(in the rows, 128 means zero)
Each path is a new rotation, seen through one point. The rows after it are directions, each followed by how far the rotation turns it, in degrees per step (0 if it stays put).
Each turn is a multiple of 5 degrees from 10 to 175, or 0.
Each row of a path follows its step; steps can be skipped.
Path 1:
step 0: [131 129 119 118 126 133 131 111 123 128 136 129 129 118 109 137 125 130
 132 127 116 117 129 137 147 131 116 125 143 121]
step 1: [121 135 134 131 122 117 118 127 120 118 114 113 131 127 110 118 128 134
 123 116 122 139 140 135 123 122 136 125 138 121]
step 2: [121 125 126 136 126 121 135 123 132 125 121 143 125 112 127 134 141 149
 118 120 131 121 124 126 131 143 142 118 129 123]
step 3: [125 134 125 145 138 120 134 123 117 136 134 123 133 119 122 122 124 139
 133 123 136 134 137 130 142 131 104 120 121 134]
step 4: [125 134 122 142 131 122 131 124 125 109 122 134 114 115 127 132 122 119
 125 118 114 127 134 128 131 108 132 132 114 124]
step 5: [130 142 137 130 119 135 129 128 135 130 136 140 122 114 122 104 120 133
 118 125 126 110 127 141 130 135 129 129 125 130]
step 6: [122 125 128 132 135 132 133 133 146 126 122 126 137 138 110 128 129 139
 121 129 128 122 136 135 138 107 118 114 125 124]
step 7: [126 135 135 121 127 147 132 122 124 115 106 133 115 115 131 131 128 128
 117 121 133 136 133 125 129 125 117 119 139 130]
step 9: [111 132 135 143 131 121 120 118 137 133 130 127 127 130 120 128 132 130
 121 117 114 135 150 124 114 129 122 121 135 124]
step 10: [110 124 132 118 131 123 133 135 123 124 133 139 117 105 116 130 132 140
 122 129 130 123 133 111 138 129 132 132 126 132]
step 11: [144 133 118 135 120 133 126 115 128 129 141 125 136 111 105 127 131 127
 132 117 137 133 136 130 137 123 122 126 124 130]
step 13: [129 129 130 129 132 127 130 116 136 115 127 134 121 116 128 117 139 146
 134 128 123 109 122 138 138 139 115 127 137 125]
Directions:
[126 132 123 131 126 131 125 125 135 123 129 127 126 129 125 133 128 128
 130 130 127 131 123 127 126 131 129 125 125 130]	155
[129 127 127 132 126 130 124 130 124 126 126 128 124 134 124 127 128 128
 127 123 129 121 129 122 131 132 127 126 127 128]	0
[128 130 123 121 126 126 129 128 131 128 126 123 125 127 131 126 126 128
 131 118 130 128 129 127 130 125 130 131 128 131]	110
[129 129 127 131 130 124 136 126 123 124 129 127 128 129 128 125 127 130
 132 126 131 125 122 131 123 127 129 125 126 126]	35
[136 132 128 126 131 129 127 125 129 136 130 133 126 131 126 131 125 134
 128 126 129 129 129 129 127 129 131 128 126 126]	125
[130 128 125 126 127 133 129 124 119 126 127 129 127 125 125 131 124 123
 131 130 129 133 128 127 131 125 126 129 126 126]	100
[127 131 134 126 133 128 130 129 130 128 120 132 127 124 127 129 128 123
 128 126 128 127 123 123 126 132 131 132 127 125]	135
[126 131 129 128 131 126 127 125 127 128 132 128 121 131 131 126 126 126
 131 129 118 126 129 130 129 129 125 131 128 124]	80
Path 2:
step 0: [121 139 128 120 126 119 130 123 146 121 116 135 112 122 121 139 128 125
 120 126 124 143 132 124 142 128 125 132 119 151]
step 1: [128 140 121 128 148 130 133 121 137 127 126 126 110 124 127 123 123 125
 115 135 129 146 138 110 141 127 123 139 120 131]
step 4: [130 130 114 126 129 130 131 102 135 124 111 133 123 116 123 139 123 126
 110 132 138 130 129 122 140 128 138 141 123 137]
step 5: [139 131 119 135 138 130 131 116 117 128 119 123 125 119 128 115 117 136
 118 142 140 139 128 120 134 143 136 145 116 133]
step 6: [136 129 113 127 117 138 130 130 124 122 112 125 121 124 123 122 134 139
 126 126 132 130 120 130 137 141 147 148 118 141]
step 8: [130 125 127 131 131 138 126 121 134 111 133 123 119 118 124 139 116 117
 127 134 139 136 116 127 138 138 142 147 114 134]
step 9: [125 136 135 137 129 128 125 143 126 118 118 117 121 125 124 122 123 131
 131 136 141 147 117 129 140 137 137 140 108 131]
step 10: [122 141 116 125 124 135 128 143 132 116 121 116 120 127 115 137 138 125
 127 118 136 140 116 124 140 125 143 144 122 122]
step 11: [116 143 125 126 131 115 133 129 133 116 125 119 128 112 110 139 126 115
 125 131 146 138 118 119 125 133 134 136 123 124]
step 12: [129 140 122 112 131 127 128 129 134 122 134 120 130 114 116 131 115 125
 129 139 133 151 118 124 142 130 146 125 121 130]
step 13: [128 147 123 117 130 119 126 137 135 126 106 119 123 125 119 126 124 138
 115 129 128 151 118 131 128 132 134 125 118 125]
step 14: [136 145 107 113 135 126 133 127 132 121 124 118 112 124 112 130 131 123
 123 126 120 141 123 119 118 135 134 137 132 122]
Directions:
[128 130 126 128 128 129 124 131 130 130 125 126 129 130 130 122 132 134
 132 123 126 129 128 126 124 130 130 133 127 123]	95
[126 126 129 129 125 130 128 126 139 127 123 131 130 127 128 130 130 130
 126 127 129 125 123 132 124 128 131 126 126 132]	170
